Rotation paths and how fast each direction turns (degrees per step)
Each turn is a multiple of 5 degrees from 10 to 175, or 0.
Each row of a path follows its step; steps can be skipped.
Rotation 1:
step 6: [ 25   2   1 -18 -21  -1  15  31 -23   0  19   7  16  -2 -18   7  -3  25
   0   0 -11 -12   4   0   9 -16  -8  10 -10 -10 -17   7 -14  11   9  -9
  11 -54 -26  25  25 -23  11  12 -15   0   2  22  37  27  14 -19 -17 -26
  -3   5   6   5  25  12  10 -17 -14]
step 9: [  8  29 -19  36 -19 -36  15  -7   6   5  -2 -12  -6  24 -14   5   6   1
 -33  34   1   3  21  -9   2 -37  -1  10   4 -25  -6   7 -30  -2  13  10
  -6 -12  10  34 -32 -16  20   6  -1  -6   3 -23   3   5   7  -9  -2   4
   1 -16   0 -36   6  13 -12  -2 -14]
step 12: [-11  -8   5   6 -27 -19 -22  21 -11  -8  20  12 -12 -10 -21 -15   7  14
  -2 -16   0  -1  10   0  16 -10  32   7   9  26  -8  40 -13   1   3   6
   4 -37  -2  12 -26 -38   8   1  41 -13 -17  15  -4 -16  24   4 -18   2
 -33  12   0 -13  13  -8  13  -6  -1]
step 17: [ 12 -11   4  10   7 -40  -6  13  -7  16 -17 -10   3  -7  11  -4  20   1
  -7  18  -5   8  -5   7  15   0 -19 -25  -9  -6  21  -7 -13 -21  25   7
  -4 -26  -6 -11  14  17 -13  26 -15  -7  -7 -49  13  36  37  13  10  -2
 -27 -10   9  -7  24   9 -26   7   0]
step 19: [ 27 -15 -20 -15  36   8 -18  17  18 -11   3 -21  23   9  10  10   3 -13
 -12  19  -4  -9  14  20 -11  35  -1 -15 -10   1 -29  10 -23  12  13 -17
  -3   5 -20  24  30 -13 -10  -9 -15  10   1  22  -8  -2   2 -26 -18  21
 -12 -10  12  -6  24   6 -36 -15 -14]
step 25: [ 38  -3   0 -35   8 -15 -32  13   2 -17 -14  -4  20  -8  -4   4  37   6
  27  -7  -7  22  -7   8  15  -5  13  12 -18 -13 -45  14 -23  -5  25 -11
 -22 -26  -5  -8  11 -14 -18  -9  10  15   9  -2  32  20   8   6 -10  -2
 -15  -3 -16   0   3   5  16 -13 -10]
step 27: [ -1   7  -3  27 -13   0 -40  -7  13 -12  17  18  -2 -10  14  24  16   7
   0   7  -2  -5 -18 -12 -13   2  -5  14 -23  -5 -19   3  25  18 -14 -13
 -37   4  -8  18  11  16 -13   0   9  -3 -13 -13   4 -31  19  -9 -18  21
  15   2 -16 -17  48 -18 -33   3 -18]
Speeds:
[ -2  -7   0   3   4   4   1   0  -2  -6   0   3   2   8   2  -2   0  -1
   0   3 -10   3   0  -1  -5  -6   3   0   2  -5   0  -1  -6  10  -6 -10
   2   6  -2   3   1   1   6  -4  -5   1  -5   9   6  11  -2   4  -5  -1
  -1   8   1   4  -1   0  -2  -1  -1]
80
[ -3  -1   1   1  -2  -8  -5  -2   2  -2  -8   2  -2  10  -1   7  -2  -5
  -4  -2  -4   5   4   0 -12   5 -10  -6  -3  -3  -1   4  -5   1   1   8
  -2   0   6   2  -2   6  -6   7   3   7   0   2   5  -1   2   0   2   4
   4   0   1   0   7   1   1  -6  -3]
40
[  5  -1  -8 -10   0  -2  -5   2  -1   3  -2   3   7   5   6  -3  -3   4
   2   0   5   6   6  -3  -4  -5   2   2   5  10  -3   9   5  -2  -5   0
  -1  -3   2  -1   4  -3  -1  -1  -2   0   1   7   1   2  -5   0  11   0
  -7   0  -2   2   5   7  -6  -1   3]
60
[  3  -3   2  -3   0   7   6   0 -12  -3   4  -1   3  -3  -6   7  -8   0
   3  -3   1   0  -2 -10  -7   0   6   0   1 -10   5  -2   3   1  -1   0
   2  -2  -1  -3  -6  -1  -8   6   2  -5   0   2   0   5  -2  -4   9  -7
   0  -4   5  -4   2  -1   2  -7   1]
45
[  1   7  -1   0   6   0  -1   1  -2   5  -2   1  -3   2  -7   4   0   1
  -3   0  -6   8   7  -8  -4  -5  -1   0   0  -2   9  -4  11  -4  -2  -2
   1   3  -8  -4   0   1   8 -11   4   2   4  -5   2  -7   2  -5   0   2
   5   2  -4  -1   0   3  -4  -3  -7]
55
[ 1  1  2 -5  5  2  7  1 -2  4  1 -2  3  5  3  5  0 -3 -6 -2 -1 -2  9  7
  8  2 -3 -4 -3 -5  6 -3  5  0  0  1  7 -9  1  4  7  2  0  5 -8  4  3  5
 -7  3  2 -6 -1  4  1  1 10  9  0  3 -4  5  0]
25
Rotation 2:
step 0: [  4  14  12 -14   6 -21   7   8 -15   6   0  21 -17 -14  -5 -45  -7   6
 -10  13  27  14  13 -22  -3 -13 -12 -22  21   1  25  14   5  12 -17  16
 -27   5   3  24   7 -45   7  21 -22 -12 -18 -41 -10   1   0  -7  -1  16
 -40   6   4   6 -20  30 -13 -25 -15]
step 3: [  5 -11   1  -4  19   1  -4 -21  20   2   6 -13  11  -9 -43  24  -9  -2
  37  -9  20  49 -27 -10  13   1  23 -20  12   8   2 -15   7   8 -31  11
  16  10 -17   7 -16  22  30  -5  23 -26   4   2  22  32  -2   3   1 -20
 -18 -21 -14  14   2 -34  -4 -16   7]
step 7: [ 12 -21   0  22  15  33   2  12 -18 -21 -37  17   8 -16  15   3  18 -14
  -8 -25  -4  35   3   9   2 -14  16  18 -18 -21  14   5   6   3  -6  -3
 -21  18  -2  25 -30  18 -10 -24   2   5  32  16  20  -8   3 -15   6  34
  33   6  15  15   7   1 -23 -19 -31]
step 9: [ 13  -1 -13   4  21 -17  15 -33 -12 -18 -15  14 -31  -7 -10  13  18   2
   3 -11  -1  22  -5   7 -17  -2   6 -15  15  15   5  -9 -15 -50  12 -10
 -12 -14  16  21  45 -33 -30   9 -17  24 -21 -13 -19  28   3  -1  -4  21
  -7  -5 -10 -12  28 -20 -28  -7  -1]
step 17: [ -5  14 -21  19 -13  12   6 -20 -23  -2  15  -7  15  13 -11  -3  27  -8
  -4 -12  10  12 -13  11 -15 -16 -11 -16  14   1 -33  -3   3  -5   3 -21
 -27  10  14  19  31 -45 -22 -28  19  18  -4  -8  47  -2 -30  -2   0   7
  20   9 -17 -14 -11 -20  23  27  23]
step 23: [-19   6  10 -26  -1  24  22  19   9   1 -33 -32 -18  -3  10  -7  -1   9
  10  -2  28 -24  22 -27   7 -12  10  13   6  24  -5   3  21  -1 -21  21
 -20   5   2  -4 -31  -9 -10 -10   8  14   0 -15 -11  50  -5  20 -22  11
  -5  33 -37 -16   7  29  15  -9  14]
step 24: [-10  17 -12  -8  12   6  11  -5 -16  27  15  18 -19  12  33  14 -34  16
  -2  -6  -5 -13  11  18  20  13   6  -2   1   4   1  -3  25 -28   9 -20
   1 -15   7   5  14  55 -37  -6  31  -5  19  10   3 -17  18  15  11 -30
 -15 -11 -42   5  -7  17  -3 -21   7]
Speeds:
[-3  3 -4  1 -3  1 11  2 -3  3 -3 -4  4 -8 -3  2  1 10 -6 -9 -4  1 -3 -2
  2  1 -4 -5 -6  5  5 -4  4 -6  1 -4 -4 -3  1  4 -9  0 -1  3  0 -3  3  7
  7  0  8 -1 -6 -2 -2 -3  3  2  4  4  8 -1 -2]
65
[ 0 -1  2  1  7  0  4  3 -3 -4 -4 -5  2 -3  4 -2  0  2 -3 -2 -1 -2 -2  2
 -7  7  5  5 -4 -8 -3 13  4  0  5  1 -1  7 -3  8  0 -7  0 -4  5  9  2 -1
 -6 -2 -1  1 -5 -8 -6  4 -5  3 -4  6 -1 -7 -1]
45
[  2   5   7  -3   4  10  -4   3  -2   0   4  -3   1  -4   2   6   3 -11
  -4   2  -2   1   0   8  -1   1  -1   0  -9   2  -4  -2   6   7  -2  -2
   0  -7   5   2   0  -6  -1   5   4  -3   5   3   1  10   1  -2   2   5
   4   2   0   0  -2  -1   5 -10   6]
70
[-3 -4  0  3 -3 -2 -2 -1 -6 -2 -7 -4  7  3  0 -8  6 -3 -1 -1 -6 -2 -4  6
  2  0 -5  9 -2  1  1 -4  5  9  7  9 -5  4  0 -5 -1  5 -3 -1 -1  3 -3 -4
  1  8  2 -1 -8  1  4 -3 -5  1 -2  3  4 11  3]
120
Rotation 3:
step 6: [ -7   2  23  -9   6  13  15  10  -4  15  14   1   2  11  11 -28  42 -23
  -3  -2  -1  14  17  -3  14  25  16   3  22  15  -1  10  23 -16 -17 -10
 -19   0  -5  54   1  -7  34  26   6 -14 -15 -16   4  -1 -10  12   6 -12
  10  25  -1 -14 -18   6   1  -4 -16]
step 7: [  6  -8  55 -11 -34  -7  -9  17  -6 -10 -31  25  -9  48   6  25  -1  15
  -1  -9 -21  23  -1  27  -4  17  10   9 -11  -6 -19  14  -6   7   3   6
  -1   1 -30  15   8 -19  -5  -6  -3  13 -17  16  -8  -6   8 -11  -9   8
  -6  11   8   0   9 -17  -6 -13 -10]
step 8: [  4  -2 -32   3  -6  28 -13   6  24  -5  26  16 -30   9  -6   4   1  20
  -3 -14  -5  12   5   8   5  13 -14   9  -9   4   2  -5   6 -31   0  23
 -14   9  -1  -9  -2  -8  16  18   8  22  21  33  12 -31  -3  11  21  11
  26   9  -7 -11   1 -42  16  -9 -25]
step 9: [ -5  10  14  -1  12 -16  16  16 -12   6   1 -11  -7   2 -15   9  20  19
 -26  31   4 -24 -16   6  19   5  14  20   8  21 -10  -2 -12 -33  -9  -4
  12  -5  29  14  23   3  17  16   4   4   5  33  -8  14  26 -24 -18  -9
  31  21 -32 -12  -6   0   0 -17   9]
step 10: [ -7   5  21 -13  17 -16   2   9   3  15  25  18  -4 -12 -19 -13  15  -9
   2  13  -9  31  -4  12   2   7 -12 -10   7 -16  -8   1  11  38  36   0
   6 -13   9   1 -11  -3 -13  12  29  18 -16   8 -20   7  -8 -44   2  -6
  -6  11  -7  -1  27 -25  10 -32 -17]
step 12: [ 22  10   7  -4  18 -18   0  11 -12 -11  20   5 -19  20  -6   4  -2  20
 -24 -21   2  19 -17  -5 -19   0  19  -4  26  22 -11 -20  38   6 -23 -26
  28   7 -14  10  25 -10  -3   2  10 -15  17  13  -6 -36  21 -29   7  -2
  15   6  17   0  -4  14  -3  11   3]
step 17: [ -8 -24  36 -15  24 -22  -4 -25  -9 -12 -12  25 -23  -9 -17 -23  28  -9
  -5  10  10  12 -11  21  23  16   8 -19  13  15 -24  -9   8   8 -19  15
 -11   0  -3  12  -2  -8  -7  -8   0  35  11   7 -18  11  16   1  35 -16
  17   5 -17  14 -19 -11 -11   3  -2]
Speeds:
[ -3   2   2  -4  -1  -2 -15  -7  -3   1  -5  -5  -2  -5 -14  -3  -3  -1
  -3   2   5  -2  -5   0  -3  -7  -5  -1   8  -4   1  -1  -8   3  -4  -2
   3  -1   8  -2  -2   4  -1   6   3   3  -1   5  -4  -3  -1  -4   3   3
   2   7  -4  -2   3   0  -2   0  -7]
45
[ 8 -2  0  6 -7 -2  4  0  0  4  4 -3  4  4  3  2 10  3 -3  8  4 -2  2  3
 -6  6 -5  2  2  3  1  2  2  4 -6 -5  5  4  8 -1  0 -2 -4  0  1 -7 -4 -7
  2  4 -9 -7  2  3  7  4 -2 -3 -4  5 -1 -3 -5]
110
[ -3   0  -2   3   3   8   0  -6   1  -1   5  -7  -4   2  -8  -5  -3   3
   4   3  -3  -3   1  -6  -2   7  -3   3  -3  -1 -11  -2  -3  -1  -6   3
 -12   9  -2   0  -5  -4   2  -3  -2   3   4  -2  -1   0  -8  -5  -3  -3
   1  -6  -5  -1  -3   4   8   1  -2]
130
[  4   1  -2   3  -5  -9  -2  -1   3  -8   1   1  -1   7  -5  -1  -2   5
   7   4   3  -1  -1   2  -8   2   3   3  -5  -2  -1 -10  -1  -7  -3  -4
   1   7  -4  -4   2   3  -4   6  -2   2   0  -1   3   1   6  10   2  -9
   2   5   3   5  -4  -9  -1  -2  -6]
70
[ 2 -4 -9  4 -2  6 -3 -5  6  2 -7  7 -4 -5  1  5  2  1 -6  1  1  4  2 -2
  3 -8 -4 -3 -2 -3 -5 -2  5 -2 -5  6  1  0 -2 -2 -4 -5 -2 -7  5  3 -4  2
 -3  7 -2  8 11 -5 12  0 -1  3  1 -2 -1 -2  3]
120
